In the rows, 128 means zero.
Turns, then the turns between two rows, first turn first; the first pair answered:
k_944 (before => after):
[128  66 162 132 154 142 199 110  87 145  91  94 139 133 106 142 186 122
 124 127 135  77 122 144 126  90 146 197 140 120] => [116 124 189 124 146 147 184 105 115 152 102 101 110 139 122 133 215 115
 110 118 159  96 121 115 138  48 134 167 143 156]
[168 117 133 176 118  97  89 131 134 125 116 102 101 175  86 119 105 117
  91 122  77 125 114 125 111 145 119 131 129 116] => [166  94 120 166 121 101 105 120 141 131 112 100 104 170  84 127 106 117
  90 111  69 117 113 124 129 129 120 128 141 124]
[148  96  93 103 171 119 147 113 142 142 116 155 182 115 126 104 131 114
 139 135 117  98 127 128 106  92 109 137 121 149] => [139 139 116  98 162 118 134 109 159 145 124 158 160 119 138 100 148 115
 131 135 138 115 133 114 107  72 101 116 122 164]
k_212 (before => after):
[171  93 100 103 145 152 151 112 113 139 120 100 184 118 120 151 122 126
 105  98 125 119 124 139 172 122 130 143 153 139] => [161  86 102 107 149 148 161 106 130 145 118 104 163 116 120 145 126 123
 104  94 117 119 119 128 180 105 128 139 155 149]
[127 131 147 122 134 132 123 155  80 114  95 113 133 126 136 138 102 126
  95 152 122 157 163 123  85 151 126 127 115 123] => [115  94 136 130 145 122 144 153  85 120  88 121 116 120 129 136  94 126
 107 156 103 142 156 118  91 145 126 135 117 121]
[135 106 119 117 131 135 128 135 110 134 135 116 150 126 119 126 125 120
 114 106 119  97 118 134 148 131 130 131 140 128] => [123 108 121 119 135 131 130 134 119 142 134 121 139 122 118 118 127 118
 112 106 120  99 113 125 153 115 129 131 144 134]
k_755 (before => after):
[ 95 145 144 134  92 143 108 104 105 137 147 132 166 176 129  97  91 159
 142 171 103 135 160 186 151 134 107 102 139  91] => [ 86 166 153 134  92 140 106  99 117 143 153 139 151 179 134  95 104 159
 135 165 108 142 160 176 154 111  99  90 144 107]
[130 188  95 152 119 150 107 129 135 135 130 140 103 151 152 134 115 130
 121 162 119 142 102 135 111 172 203 150  97 134] => [138 201  96 130 114 170 109 112 148 147 131 131 112 151 156 147 129 127
 104 140 127 150 102 128 132 143 197 135 114 155]
[137  31  79 125 148 126 156 134  93 123 125 116 144 123 113 134 113 137
 133 134  90 100 126 160 130 162 141 162 128 100] => [ 87 119 151 161 143  91 132 148 153 126 137 154  31 127 131  82 136 121
 149 165 115 122 123 109 124 116 119 121 110 133]
Pairs:
Between the rows of a pair lie two turns.
[160 120 110  90 146 103 139 186  87 135 109  59 182 137 137 173 143 122
 103 143 156 122 135 140 135 185 129 130 116 115] => [128 111 136 136 156  64 143 205 106 122 109  87 115 130 132 136 126 114
 132 181 148 117 134 125 116 193 128 130  91 108] -> k_944 k_755
[163  84  66  97 147 146 171 130 135 150 136  90 146  85 108 131 125 142
 132 119 134 107 107 136 134 144 125 118 142 109] => [148 199 128 108 121 138 124 138 153 143 151 105 101 101 130 110 152 144
 126 139 179 147 115 112 109 140 113  84 123 124] -> k_944 k_944
[125  50 109 137 142 130 170 128 120 134 119 121 141 113 114 133 120 137
 140 127 117 107 124 142 154 137 123 155 116 123] => [121 151 144 110 115 159 131 110 146 149 134 113 133 129 139 142 161 136
 109 109 161 145 136 118 164  93 108 113 130 164] -> k_944 k_212
[123 165 121 144 156 114 145 146 160 130 102 130  95 123 113 133 119 135
 113 157 139 153 143  99 120 113 142 111 125  94] => [127 120  99 145 161 112 163 145 149 130  96 127 117 114 105 141 106 136
 119 156 123 136 144 113 128 126 145 128 128  83] -> k_944 k_944
[ 97 161 127 110 135 173 146 112 143 123 125 131 128 117 119 137 139 144
 119 116 116 153 137 130 146 122 114  96 126 166] => [106 125 105 107 140 178 159 114 130 122 117 126 148 111 111 145 127 144
 121 114 101 139 135 143 149 132 120 108 131 158] -> k_755 k_944
[ 95 125 147 128 133  89 117 143 127 134  99 126 111 148 150 108 105 122
 159 146 113 106 122 120 122 124 121 134 121 121] => [116 131 127  87 125 127 121 119 131 153 101 109 151 145 154 140 122 125
 129 108 121 116 123 119 145  93 119 121 150 141] -> k_212 k_755
[138 110 120 143 128 121 131 145 105 132 145 125 124 120 120 126 106 125
 135 141 119 124 113 127 126 165 142 161 116 112] => [120 117 124 132 131 126 149 125 141 153 146 128  93 116 127 131 130 118
 119 120 117 127 109 105 156 108 128 140 135 149] -> k_212 k_755
[141 108  84 122 139 177 153  76 147 140 131 118 123 141 120 153 127 140
 111  85 150 109 148 139 131 151 137 102 154 119] => [121  79  86 147 156 148 165  87 152 133 126 135  87 131 110 133 112 138
 135 103 133  87 140 128 128 156 138 106 143 105] -> k_755 k_944
[ 92 177 161 150 129 140  90 140 153 134 130 142  79 128 136  92 146 116
 124 140 133 136 129 118  99  97 159 118 116 147] => [120 104 121 157 140 145  99 150  99 114 120 129 137 124 117 106 104 128
 139 152 109 108 133 163  76 165 175 156 110  97] -> k_755 k_755
[140 176 141 129 108 140  91 153  77 113 137 138 146 144 137 112 112 134
 148 152 154 147 148 149  98 187 137 139  92 100] => [135  79  82  84 133 166 160 108 116 158 126 129 163 117 127 155 134 122
 121  85 113 119 132 134 176  89 126 133 148 147] -> k_944 k_944
[164 102  98 100 140 120 119 109 137 127  90 127 132 112 164 140 127 105
 112 123 142 112 149 158 142 125 118 136 150 147] => [170 104 107 114 140 110 105 126 119 112  89 127 133 115 164 136 116 112
 119 136 141 109 156 172 123 157 124 147 136 127] -> k_944 k_755
[122 128 129 141 121 131 119 127 101 110 126 127 133 139 133 118 114 141
 135 142 124 129 131 137 106 157 131 132 111 115] => [119 112 111 118 127 145 141 100 133 132 130 123 131 125 133 135 133 131
 118 113 117 126 123 119 141  99 126 118 140 150] -> k_944 k_944
[115 109 106 108 173 154 116 126 168 179 125 100 114 148 140 154 115 103
  83  99 114 116 109 123 129  86 150 125 165 135] => [130 175 135 116 151 156  67 147 137 156 133  92 135 172 153 145 107 116
  88 127 153 137 129 143  84 146 152 129 135 110] -> k_944 k_212
[139 155 154 112 140 110 131 119 131 150 131 107 109 155 132 126 120 119
 101 109 118 164 115 134 161 134 144 140 151 123] => [145 126 136 111 147 113 136 120 118 154 128 103 125 150 125 133 115 119
 102 108 108 152 117 143 167 139 144 152 156 115] -> k_755 k_944
[131 172 157 128 142 150 108 153 144 104 126 121  86 131 125 112 143 141
 129 161 158 116 123 116  98 117 144 109  94 148] => [126 106 131 140 160 135 138 155 132 102 118 125  83 121 111 110 121 141
 147 167 126  89 114 124  97 131 152 132  94 127] -> k_944 k_212
[179  53  93 113 131 134 152 123 140 126 113 103 136 125 110 142 105 150
 135  99 103 109 134 215 138 114 119 154 131  89] => [142 152 150 112 118 123 129 118 198 146 132 121  55 131 136 117 146 138
 124  98 140 142 134 161 151  45  95 107 134 136] -> k_212 k_944
[127 122 118 117 129 134 131 125 132 141 132 131 110 121 141 129 139 123
 118 125 129 127 131 113 155 101 129 124 129 147] => [128 132 127 135 126 122 115 144 105 121 132 136 118 128 134 119 123 128
 129 153 136 128 136 128 127 150 134 132 104 121] -> k_944 k_944
[142 141 113 143 121 119 108 127  92 124 124 126 144 142 130 114 117 140
 135 147 117 126 141 148 122 168 132 148 112 114] => [154 150 108 112 118 144 113 104 104 148 127 114 162 145 138 135 140 143
 112 116 125 138 143 141 143 125 127 131 134 139] -> k_755 k_755
[106 198 155 134 125 124 133 128 187 150 136 140  63 138 153 113 144 108
 124 130 148 164 132  97 135  93 121  92 133 168] => [120 154 145 175 131 100 123 168 128 109 127 142  89 150 131  98  90 119
 157 177 129 146 141 137  82 195 143 138  92 104] -> k_944 k_212
[120 136 125 114 130 164 151 108 125 138 142 134 163 121 153 165 163 160
 120 126 133 115 147 120 123 124 182 122 149 137] => [124 137 135 133 131 149 139 127 108 124 142 141 160 126 144 153 149 166
 136 150 134 111 148 133 100 165 185 130 132 119] -> k_944 k_755
[ 97  62 130 169 155  93 158 146 160 119  99 175  95 149 122  83 154 147
 163 169 121  95 125 123 135 136 122 144 113 126] => [135  75  92  98 141 157 160 106 156 152 104 136 177 152 135 138 186 149
 107 103 135 112 129 131 179  94 113 127 158 162] -> k_212 k_755
[150  78 109 155 133 126 130 144  86 111 117 122 168 129 103 121  94 130
 151 142 111 113 127 160 106 192 140 164 112  83] => [108  61 125 183 150  92 152 145 132 123 116 146  85 115 101  91 105 113
 169 153 100 103 117 125 121 141 128 150 112 106] -> k_944 k_755
